Named turns come first, each shown by rows before and after it. Which turns, in which order, take the first row of each pair that follows to the second? Write the first one first, as in the answered first pair.
turn M:
[ -3.7 -27.8 -12.8  11.5  30.3  10.1 -30.4  13.8]  ->  [ -3.3 -11.5  -5.0  11.2 -11.1  11.6 -11.5  51.6]
[  7.6  -5.4   5.3 -15.2  -3.7 -17.1 -15.4   7.3]  ->  [ 12.4  -8.4   2.3 -15.1   2.7  -8.1 -20.0   3.8]
[  3.0  27.5  30.8 -16.9  -5.7  22.8  19.9  -2.6]  ->  [-11.3  23.2  31.3 -18.5  -1.0  -0.4  17.8 -19.5]
turn S:
[  1.8  40.2  14.2 -12.2 -55.2 -10.2  36.4   1.4]  ->  [ -7.0 -12.1 -17.6   9.5 -18.7  -3.1 -28.2  68.2]
[ 36.7  -7.4   9.5 -12.7   8.7  33.5  22.1  14.1]  ->  [ 27.6 -28.4  -1.1  -8.0  37.5  20.9   1.2  11.5]
[  3.0  10.8  -0.7   6.8 -30.3  17.6   7.1  21.9]  ->  [-14.8 -18.4 -13.4  11.2  12.5   0.5 -27.5  12.3]
[ -6.1  -8.0   4.8  18.4  12.7   4.5 -34.5  10.2]  ->  [ -6.8   8.7  17.3   7.1   7.8  -7.3 -10.1 -33.1]
turn T:
[18.6 -5.0 -2.5 -3.5 12.2 25.1 -4.6 -7.8]  ->  [  7.8  -8.7  -2.2  -6.0  20.4  10.8  -8.8 -18.2]
[ 17.1 -25.3 -17.1   9.5  53.8  21.1 -36.5   0.6]  ->  [ -0.2  -0.1   1.9  -7.6  40.0 -18.5  -4.9 -61.9]
[ -0.7  27.3  21.3 -16.1 -49.5   9.1  51.7 -30.6]  ->  [ 24.9  -3.8  -3.2   6.6 -32.1  59.1   9.8  50.1]
[ 16.7 -12.4 -14.5   0.1  52.6  24.4 -10.9 -37.2]  ->  [ 14.5  10.8  -2.1 -10.6  26.0  17.5  15.9 -61.6]
Now pairs of rows:
Each pair is 2 to 4 turns apart.
[ 25.0  29.0  -5.7  -4.5   6.6  25.1  22.2 -28.6]  ->  [-25.0  14.0  -6.5  -5.7  -2.2 -43.6   9.1 -16.6]	T, S, M, M
[ 10.7  32.6  -2.0  -2.2   6.6  31.9  29.8 -12.9]  ->  [  2.6   3.3 -17.1   2.2  40.6  29.7  -3.5 -10.2]	T, S
[ 32.2  -7.5 -14.5  -6.1  28.0  19.8   0.6 -18.8]  ->  [ 17.9 -19.4 -23.0  -1.2  22.6  11.3 -17.7  28.3]	T, M, S
[ 11.6 -25.4 -15.2   8.6  30.9  22.4 -27.6  -0.6]  ->  [ 16.0  22.8   8.2  -5.6 -28.9  22.4  29.1 -13.9]	T, S
[-11.7 -11.8 -11.5  -1.8 -27.7  -1.2  -6.8  58.9]  ->  [  8.4  25.7   9.9 -19.9 -40.8  11.5  36.2  -6.5]	M, M, T, S
[-14.0 -13.9   1.8  -5.5  19.9 -23.5 -13.6 -27.5]  ->  [ 17.2  -1.1   6.9  -7.0  18.2  15.6   1.9 -37.1]	M, S, T
[ -0.5  -1.3  -4.3  15.3 -33.6  32.3   3.1  62.4]  ->  [  0.1  -8.0   1.3  -0.2  40.9  13.6  -2.7 -67.0]	T, T, M, T
[-27.2 -23.5 -37.4   6.5  24.4  11.3 -10.8   4.7]  ->  [  4.7  -3.8 -31.1   2.4   9.5  51.3  10.8   3.8]	S, M, S
[ 19.9 -20.1 -15.8  -6.3  53.7  20.1  -8.5 -63.5]  ->  [-29.7 -38.4 -25.8  11.7   4.1 -30.5 -32.6  55.9]	S, T, M, S
[ 13.8 -15.6 -11.9   9.6  25.9  48.2 -21.9  23.0]  ->  [-45.6 -12.4  -1.4  -0.6  17.8 -42.5 -13.1 -12.3]	M, M
[ 15.7 -11.4   4.4   3.4  35.2  18.7 -24.3 -13.8]  ->  [30.6 16.1 14.2  0.9 -3.3 37.4  5.7  0.9]	T, M
[50.0  1.9 -8.1  2.9 21.2 55.8 -9.4 -5.8]  ->  [ 50.0  15.8  -3.1   3.0 -10.9  54.1   5.7  12.7]	S, T, T, S
[-32.2  19.6  -9.2  -5.4 -23.3  -7.1 -16.3  50.4]  ->  [ -7.0  -5.6 -23.3  -3.2  40.9  26.0 -43.8   9.5]	S, M
[ 27.4 -27.3  -0.6   9.3 -28.5  24.2 -19.5  63.3]  ->  [  7.9  10.3  21.7  -9.6 -71.7 -20.6  27.3  18.5]	T, T, S
[-35.2   5.6   8.7 -12.6 -14.7 -47.6   1.8  -3.3]  ->  [ 19.5  23.2  16.4 -16.7  -4.0  24.4  22.5 -39.6]	M, S
